rotation steps, each row followed by its count of steps
The counts run from 0 to 123.
[143 181 129  90 132 142 124 130  90 129 143 133 120 193 127 130 146 101
 101  96 123 152 113 121 125 112 144 146 174 153  89  95 113 150 127 128
 120 148 103  64 112 135 111  72 107  99 161 163 147 148] => 15
[111 120 129  79 163 159 139 181 147 108 121 118  85 137 142  95 120 145
 165 144 123 121 107 114 123 104 136 150 100 104 144 126 180 155 105 144
 145 115  93 154 132 149  92 129 142  55 129 144 110 165] => 114
[ 90 101 138 195 108  77 155 137  90 128 131 115 127 128 175 127 168 122
 106 129 148 130 160 126  91 117 161 123 133 160 143 102 129 170 102 126
  95 142 149 121 131 155 146 156 124 157 165 160  96 146] => 56
[120 145 139  59 151 148 106 136 123 130 108 124 117 150 123 158 145 148
 114  98 119 170  95 123  96  94 142 131 159 113  96 124 139 159 145 140
 123 151  84  92 109 122 147  82  99  84 155 139 107 174] => 11
[ 89 128 112  99 150 159 145 142 108  99 136 111  95 162 162 164 110 151
 116 178  90 152 178 148  99 132 133 113 106 127 137 136 185 164 117 128
 132 121  80 163 138 146 132  78 116 112 153 112 135 132] => 45
[ 93 130 135 137 150 124 162 147 133 145 157 123 127 135 148  87 135 110
 130 147 128 128 123 111 133 186 135  89 116 136 175 132 153 170 142 128
 145 113  76 118 124 172 117 178 174 182 144 106 116 135] => 39
[134 206 157 119 150 123 134 137  84  95 119 144 111 145 111 210 124 144
 128 133 108 167  80 119 118 130 139 108 160 155 115 148 134  88 113 143
 138 140 120 121 109 141 105 100 159  80 135 136 139 127] => 84
[ 95 180 173 151 138  96 121 142 112 132 164 131 147 138 166 108 142 133
  99 120 130 159 110 111 128 178 121  63 159 149  84 121 118 147 137 125
 131 120 141 105  95 120 108 191 144 125 145  86 144 151] => 90
[149 147 144 108 152 127  95 182 110 127 137 117  98 175 108 148 136 142
 105 109 137 129  72 112 123  90 151 113 186 153 118 124 146 146 142 135
 103 159 109  80 128 127  76 120 142  82 152 145 102 153] => 13
[ 75 125 135 105 149 148 171 131 123 144 149 128 134 146 158 104 130 107
 151 145 103 141 154 121 115 194 128 106 109 128 157 123 147 167 145 127
 144 118  61 123 121 168 155 156 149 175 164  99 131 132] => 40
[ 84 142 156 102 141 151 119 184  98 128 101 121 132 123  75 165 147 123
 113 118 118 177  69 121 108 125 107  99 171 144 128 122 141 113 146 123
 114 138 123 142 121 151 103 122 183 112 187 118 108 123] => 81
[100 173 134 115 157 107 136 140 113 132 132 149 147 138 177 126 149 158
 156 148  92 181 136 148 111 140 143 110 172 113  64 136 128 133 105 124
 133 144 139 126  66 110 140 152 104 115 145  97 150 173] => 92
[ 85 141 107 129 145  87 150 137  97 109 138 122 143 166 129  80 125  71
 175 123 134 130 114 140 154 132 168 146 133 133 122 136 104 166 120 141
 170 104 112  61  76 131 126  70 113 128  97 147 165 133] => 104
[ 89 114  87 100 144 147 141 167 139 138 124 111 101 136  82  55 153 130
 137 147 114 166 120 174 147 127 138 124 127 137 162 103 136 118 124 114
 123 133 143 100 123 105  59 127 181 128 134 139 108 128] => 30
[106 151 105 103 143 119 179 131 149 102 123 126 138 113 140  93 135 102
 166 135 135 149 150 113 133 106 160 123 128 106 159 140 165 191 119 143
 170 113  60 146  96 144 147 148 105 119  85 122 143 171] => 109
[109 120 111  96 144 186 177 145 129  98 137 102  84 178 133 129 122 124
 116 117 102 145 151 138 108 133 131 158 101  96 133  88 161 148 109 136
 140 111 113 119 127 158  90  65 127  82 127 157 131 144] => 117
[ 91 159 151 119 143 104 132 132 105 123 143 128 161 146 183 110 133 133
 117 131 103 173 136 126 113 175 135  93 170 128  57 128 109 152 128 116
 133 119 137 102  83 109 144 151 119 129 159  94 162 152] => 91
[120 143  80  98 161 158 150 163 155 128 123 114 100 119 111  55 126 144
 146 147  97 186 115 183 134 121 153 129 134 133 130 101 154 132 120 115
 111 134 133 131 121 121  67 118 168 110 107 140 148 153] => 29
[127 153  84  86 158 143 141 147 157 118 125 133 106 105 170  64 130 149
 139 164 108 162 147 141 128  98 166 140 169 150 124 121 150 137  96 128
 120 150 138 125 119  82  99 185 143  92 130 142 142 162] => 25
[ 90 141 113 131 155  91 124 191  92 133 145 138 113 161  80  63 175  93
 151 134 141 119  96 132 128 115 147 139 158 135 148 134 128 119 127  92
 146 137 132  77 104 127  74 120 142 123  93 136 124 140] => 102
[110 142  91 131 159 122 163 149 110 119 130 125  84 154  95 104 124 107
 133 149 113 142 124 135 149 156 151 121 130 138 207 149 144 118  96 131
 152 139 121  86 114 137  70 135 187 154  95 158 103 104] => 34
[117 155  99 108 172 119 125 154 115 122 146 111 105 144 115  79 151 113
 117 135 118 148 104 165 124 116 155 116 147 143 113 123 122 145 151  99
 140 114 117  65 107 108 130  48 131 119  66 126 179 163] => 100
[101 136 123 137 155 119 141 111 127 105  97 127  96  93 135 121 122 136
 176 158 159 112  89 131 102  70 167 125 129 173 121 141 138 112 130 126
  62 136 124 149 167 154 132 101 132  83 121 155 126 162] => 63
[114 120 155 177 131  85 142 142  90 117 161 156  66 180 143 118 180 151
 114 151 114 105 118 112  67 136 137 149 112 121 133 120 146 126 115 106
 101 128 123 117 154 158  83 117 152 136 131 137  95 147] => 51
[ 60 131 134 168 100 124 162  72 104  90 111 138 113  98 112 112 104  89
 117  86 146 144 100 118 130 133 112  93 133 140 136 118  81 140 153 131
 119 110 170 120 147 167  88 114 151 134 122 149 121 143] => 69
[139 181 112 113 131  89 173  89 113 107 120 155 130 156 148 110 152 125
 135 122 115 192 156 121 136 128 170 155 178 144  93 120 124 145 102 140
 132 154 119  97  91 121  84 149 101 130 126 126 148 162] => 20
[104 126 147 124 115 135 175 163 136 104 141 126  67 174  99 130 154 138
  92 101 145 132 123 113 120 145 115 131  93 106 169 103 159 127 108 156
 131 118 126 126 109 163  59 108 154 110 112 167  74 148] => 119
[ 85 116 143  68 138 150  94 150 121 138 115 123 128 136 120 149 160 140
  84  88 136 160 109 108  99 106 125 103 170 108 112 108 134 174 162 126
 119 156 102  89 121 114 146 110 106 108 175 135  91 180] => 10
[125 120 145 119 140 132 207  99 117 108 127 108  98 171 136 147 127 146
  87  79 120 159 152 112 108 180 159 145 117  97 130 107 131 146 126 135
 129 120  94  73 116 171 102  96 132 138 111 150 102 146] => 121
[ 98 143 121 107 133 157 145 162 113  98 138 140  72 168 140 163 140 162
 113 186 103 133 158 141  88 104 124 111 110 131 162 133 189 137 106 126
 116 123  86 173 139 149 110 103 127 117 130 117 117 155] => 46
[120 162 121 126 122 102 165  81 107 112 133 130 142 173 143 108 144 103
 109  95 133 183 152 119 150 152 159 117 182 161  87 105 116 163 138 141
 124 130 115  79 105 124  78 125 112 132 136 120 152 148] => 19
[ 73 130 104 135 117 107 167 158 105 108 138 115 159 140 130  72 139  55
 126 126 150 134 166  92 152 133 142 102 145 136 170 127 137 188 116 131
 183 121 107 110  98 138 117 166 118 141 119 131 123 141] => 107
[ 84  83 132 151 134  92 142 141 121 118 106 102 140  81 132 119 166 136
 124 144 169 135 128 119  90  96 167  93 137 181 134 122 146 148 157 100
  63 145 127 126 176 141 149 159 130 128 140 122  94 169] => 60
[ 74 137 156 137 123 148 131 158 105 137 151 140 139 135 145 128 114 107
 118  92 131 143 113  92 109 128  98  86 166  84 131 116 123 173 103 147
 150 142 160 128  86 150 134 178 118 112 176 150  97 161] => 5
[119 161 104 146 141  91 171 143 100 100 144 121 135 149 109  92 119  81
 185 131 132 133 119 129 162 123 177 138 148 127 157 157 126 167 101 129
 169 120 114  91  83 151 106 118 117 127  81 140 160 139] => 105
[ 71 157 139 144 136 115 166  99 103 115  97 171 113  66 117 117 115 118
 148 107 112 144  95  89 115 110 128 127 158  94 152 161 100 120 116 140
 139 142 156 145 132 157 121 179 158 135 124 166  86 159] => 72
[119 125 125 160 115  84 168 105 127 113 114 108 137  99 183 143 146 152
 140 129 146 164 148 147  87  93 182 119 110 155 121 116 137 159 110 136
  86 134 114 138 118 160 184 114 109 144 117 146 130 181] => 58
[ 71 142 128 152 112 131 181  44 103  90 105 144 111  99 118 123  93  92
 131  94 115 164 105 122 117 144 121 101 154 110 111 135  79 138 154 124
 132 106 152 116 146 166 121 104 135 137 118 154 126 145] => 70
[123 162 153 109 145 174 133 166 118 131 104 116 127  99  87 167 117 150
 145 127  91 196  59 129 122 106 124 108 155 135 121 130 135 115 146 127
 115 132 122 166 122 176 111 113 175 100 161 126 136 154] => 80
[102 161 152 150 167 149 156 118 111 112 154 139 128 135 144 137  76 116
 165 102  97 135 101  93 120 148 129 112 160  55 105 151 123 154 107 138
 147 133 140 119  93 180 143 131 109  97 124 160 135 170] => 3
[ 90 120 125 149 143 121 120 135 114 105 110 113  96  97 120 110 104 107
 146 152 165  92  80 122 113  78 147 100 140 190 130 130 124 120 143 125
  65 127 149 129 193 145 103 118 148  81 129 152 103 142] => 64
[ 81 171 163 149 169 137 151 129 108 104 144 179 113 135  95 109 136  97
 146 116 143 120  84  70 101 127  95  99 143  88 133 145 137  95 120 115
 145 124 146 125 114 166 111 143 135  95  99 149 100 162] => 0
[ 78  94 129  98 152 142 155 161 145 106 134 110 137 110 135  75 138 102
 128 125 143 126 134  89 136 133 139  98 147 110 158 135 176 179 150 135
 154 117  76 129 140 131 109 177 134 105 121  99 100 155] => 111
[ 90 110 160 177 130  58 137 122  79 122 147 147  82 178 171 118 164 135
  99 119 139 101 124 120  77 152 137 138 103 126 134 103 119 143 125 116
 119 125 126  92 138 149 120  99 144 148 166 141  92 133] => 52
